R: rows in 4 groups, each row roughly a mix of its group's directions:
R (124 x 10):
[[ 21   9  -3  19  -1  -4  22  -6  12   8]
 [ 13  16   8  16  -7 -21   5  -7   4  18]
 [ 23  21   4   3  -4 -22   2   1   5  12]
 [  7  19 -13   0  20 -18   4   5 -17  -1]
 [-16 -20 -13  -5   2  22  -6   8  -7 -12]
 [  6  -2 -17  14  17  -2 -10  -3  -7  26]
 [ 20  16   8   5  -5 -26  -1   2   7  13]
 [ -7   4 -20 -22   0 -16  14   1 -15  -3]
 [ -7  -7  11  13   0   9   3  -2 -34  -3]
 [  0  -2   8   6  -8  -3 -20  14   7 -28]
 [ -3  -6   4 -11  34  -6  16   4   0  -3]
 [ -3  -3   7  11   0  12   4  11 -34   5]
 [-17  -9   2  -5   1  14  18  -2  -1  27]
 [-18 -16  -7  -8   8  27   1   1  -1 -13]
 [ 21  -6 -15  -6  18   2 -11  18   7  -9]
 [-22  -9 -11   6   2  25   9 -12  -6  -6]
 [ 15  13   9  14  -8   6  24  16   0   7]
 [ 14 -22  10  -2  -6  -1   1  -1  28   4]
 [-13   9 -17 -12  10 -12  13  10 -21  -3]
 [  3  -1  13 -19 -19   4  16 -13   5 -17]
 [ -1  -5  10 -17 -19   6  25 -13   5  -3]
 [ 14   6 -12  19  -5  -5  20 -16  13   1]
 [-11  -7  13   6  -7   6 -19  15  11 -21]
 [-17 -12  -3 -15   6  -1 -24 -11   3 -13]
 [ 10 -18  18  13  13   6  -4  -8  20   1]
 [-15  14 -14 -14   5 -10  12   7 -21  -4]
 [  1 -19   0   9  -7  13 -22  11  10  16]
 [ 19  12   6  17  -4  -5  23   8  -4  11]
 [  1   1   9  11  -5   6   9  19 -31   5]
 [  9 -12  19  18  -6  10 -14  -5  18   6]
 [ 12 -12  15  14 -10   9 -13  -8  22   3]
 [ 19  12  -2   8  -2 -13  22  -6  19   3]
 [ 15  11   5  11  -2   4  25  16  -9  13]
 [  0   4  10   4  -6  -4 -17   8   6 -32]
 [-14   0  -9  20 -18 -13   1 -14 -16   7]
 [ 19   3   4 -16   1 -23  -6  18   9  -1]
 [ 11  16   5  10 -11 -28   3  -4  -3  14]
 [ -5  18   1 -31   3  -2  12 -12  -5  -5]
 [ 21  12   6  16  -2  -5  23   7   0  11]
 [-15 -11  -7 -19   8   2 -23 -10  11 -10]
 [  8  -3  19  22   6  19 -10  -9  12   1]
 [ 15   8  -3   2   2 -13  15 -14  27  -1]
 [ 19  12   3  17  -5  -6  22   9  -5  13]
 [ 21  10   0  14  -1 -13  24  -5  10   6]
 [ 11 -15  -2 -18  11   4 -10  21  13 -12]
 [-11  -6  10  15  -9   3 -18   9  14 -21]
 [ -9   9 -16 -26  -3 -13  13  -2 -12  -6]
 [ -6   7  -7  16  23  -4 -24  10  -6   3]
 [ -5  16   6  21  -4   1   7 -26  -5  11]
 [ -6 -21  -9 -15  10  18  -3  14   8 -14]
 [ 10  -5  17 -20  -3   2   3  -8  27   1]
 [-12 -22 -11 -16   4  13  -4  16  -1 -14]
 [ -1   0  -9  -8   1 -12  -2 -22  27 -12]
 [-24  -5  -3   4   1  24   4 -15 -12  -8]
 [  3 -19  -2  13  -6  11 -26   9  10  11]
 [-17  14   7  12  -5   9  10 -22 -14   6]
 [  8  20   6  -4  -3 -14  -1  -2   0 -30]
 [ 17  13   2  13  -5  -6  25  -4  17   7]
 [ -7   0 -19   9  -5  -8   8  13 -28   3]
 [ 18   8   1  23  -2  -9  22  -7  -5  12]
 [-17 -11  -6  -2   7  30   0  -8  -5 -12]
 [-13 -11   0 -10  13  29  -2  -3   1 -15]
 [ 16  10  11  19  -6  -4  21   9 -12  10]
 [ 13   2   9 -18 -20   1  13 -16   6 -13]
 [ 11   9  -3   9 -13 -32   4   1   2  13]
 [ 11 -19  10  23  -3   6 -12   1  18   6]
 [ 18   4  20  -6  -1 -21 -13  15   5   7]
 [  9   7   1  -5  -1 -15   2 -11  33  -3]
 [  9  -6 -10  18 -29   4 -14   3   2   5]
 [-18  -3   8   0   7  31  -1  -9 -10  -7]
 [ 22  12  15   8   1 -11  20  11   2   8]
 [ 14 -17   5  24  -1   9 -12   0  17   3]
 [  7  -9  24  13  19  12  -4  -2  15   5]
 [ 10 -12  19   4  21   7  -1  -4  22   0]
 [-25 -13  15  -6  -6  13  13  12   3  -9]
 [ 12 -19   8  15  22   3  -3   3  19   1]
 [ 11 -18  18  15  12   6  -5   3  20   5]
 [ 18  11   7  19  -5  -2  20  11  -7  14]
 [  9 -16   2  27   0   2  -6  17  -5  14]
 [ 10  -5  18  24  -5  17 -13  -4  11   5]
 [ 13  15   4   7  -8 -10  22  14  -2  17]
 [ 19  -7   1  -9   2 -18  -7  23  15   2]
 [ 19   9   0  13  -1  -7  22 -11  18   1]
 [-22  -7  17  -9  -9  11  15   1   4 -17]
 [-17 -15  -1 -10   7  10 -20   1 -21  -7]
 [ -8   7 -24 -12  -1 -14   6   5 -23  -1]
 [  7 -13   8  30  -7   8 -14   2  -1  10]
 [ 30  11 -10  -2  -1  -9 -11 -16  -1   8]
 [-16  12  -1  16  -7  10  15 -19 -13   9]
 [-16 -10   3  17   7   3 -19  20   3 -12]
 [-24 -21   3   1   3  17  12   4  -1  13]
 [-18  -1  -6   8  22   4  -3  13  -9  21]
 [ 12  21   1  -7   0 -15   3  -9  -4 -26]
 [  4   0   5   5   2  14   6  24 -27   5]
 [ 16 -18   8  22  -4   9 -11   1  16   8]
 [  5 -13  16   1  31   2   6  -1  14   1]
 [ -1 -14  -7  25  -2  -6  -5  18 -15  12]
 [-24 -12 -10 -12   0   9 -22  -5  -7  -5]
 [ -6  13 -27  -3 -12  -5   3   6 -22  -4]
 [ 22  17  -4  -4 -12 -19   9  -9   1 -13]
 [-14  13 -13 -14   8 -10  13   5 -23  -4]
 [ 21   4 -18  10  10  -8 -13  -4  -6  20]
 [-18  -9  -3 -24   5   1 -18  -7   9 -13]
 [  1  12   2 -31  -1   0   9 -12  14 -10]
 [ 10 -10  22   7  16  11  -2 -11  20   1]
 [-21 -12 -10  -3   3  26   3  -5  -8 -12]
 [ -9  -2   4 -12  31  -7  18  -2  -5  -6]
 [  0   0 -12  20  17  -7 -21  18  -5   4]
 [ 26   6 -15   5   4  -8 -13  -7  -3  20]
 [ -7  13  -1  20  -9  -9  14 -21  -3  14]
 [ -9   6 -22 -10   5 -12  13   9 -23  -2]
 [-12 -18  -5 -17   8  20  -4  11  -1 -16]
 [-22  -4   2   0   3  27   0 -12 -13  -9]
 [-17  -7   6  -2  -4  12 -17  12 -26   4]
 [  1  -2  14 -14 -19   3  10 -11   8 -24]
 [  7  16   2  20  -9 -18   6 -15   0  16]
 [-19 -10  -4 -12   2  11 -22   9 -18  -2]
 [  5   8   4 -13 -10  -8  25 -14  -2 -19]
 [-19 -12  -7 -17   4   7 -25  -5   2 -10]
 [ -6  -3 -16 -21   4  -6 -21  -1  20   4]
 [-20 -14 -14  -1   3  26   4  -3  -6 -10]
 [ 18   2   5 -17 -17  -2   8 -18   3 -18]
 [ 29  12 -12   2   1 -13 -12  -9  -2   9]
 [-13 -18  -7  -9   8  26  -4   4   0 -14]]
one row of each group, then the others: which group is each in?
[-12  26 -14  -8   1   1   4   7 -21  -6]	D
[-12 -11 -12 -14   6  -2 -23 -12  13 -12]	F
[-13  -1  -8  13  20   2  -8  16  -6  22]	K
[ 13 -11   2 -19  10   0 -11  23  11  -9]	T

[-19 -17  -9  -9   6  23  -2   2  -4 -16]	T
[ 12   9  -5   1  -1 -16  16 -14  26  -1]	F
[ 10 -11  18  26   1  13  -8   5  10   7]	D
[-21 -19 -14  -4   0  19  -1   3 -10 -12]	T
[  1  -1  20 -19  -1   2   1 -19  23  -4]	D
[ -2 -15   7   3  34  -8   9   7   1   2]	D
[ -3  -2  -1 -13  -1   7  25  -9  -4  25]	K
[ 19  16   9   5  -4 -26   1   1   7  13]	T
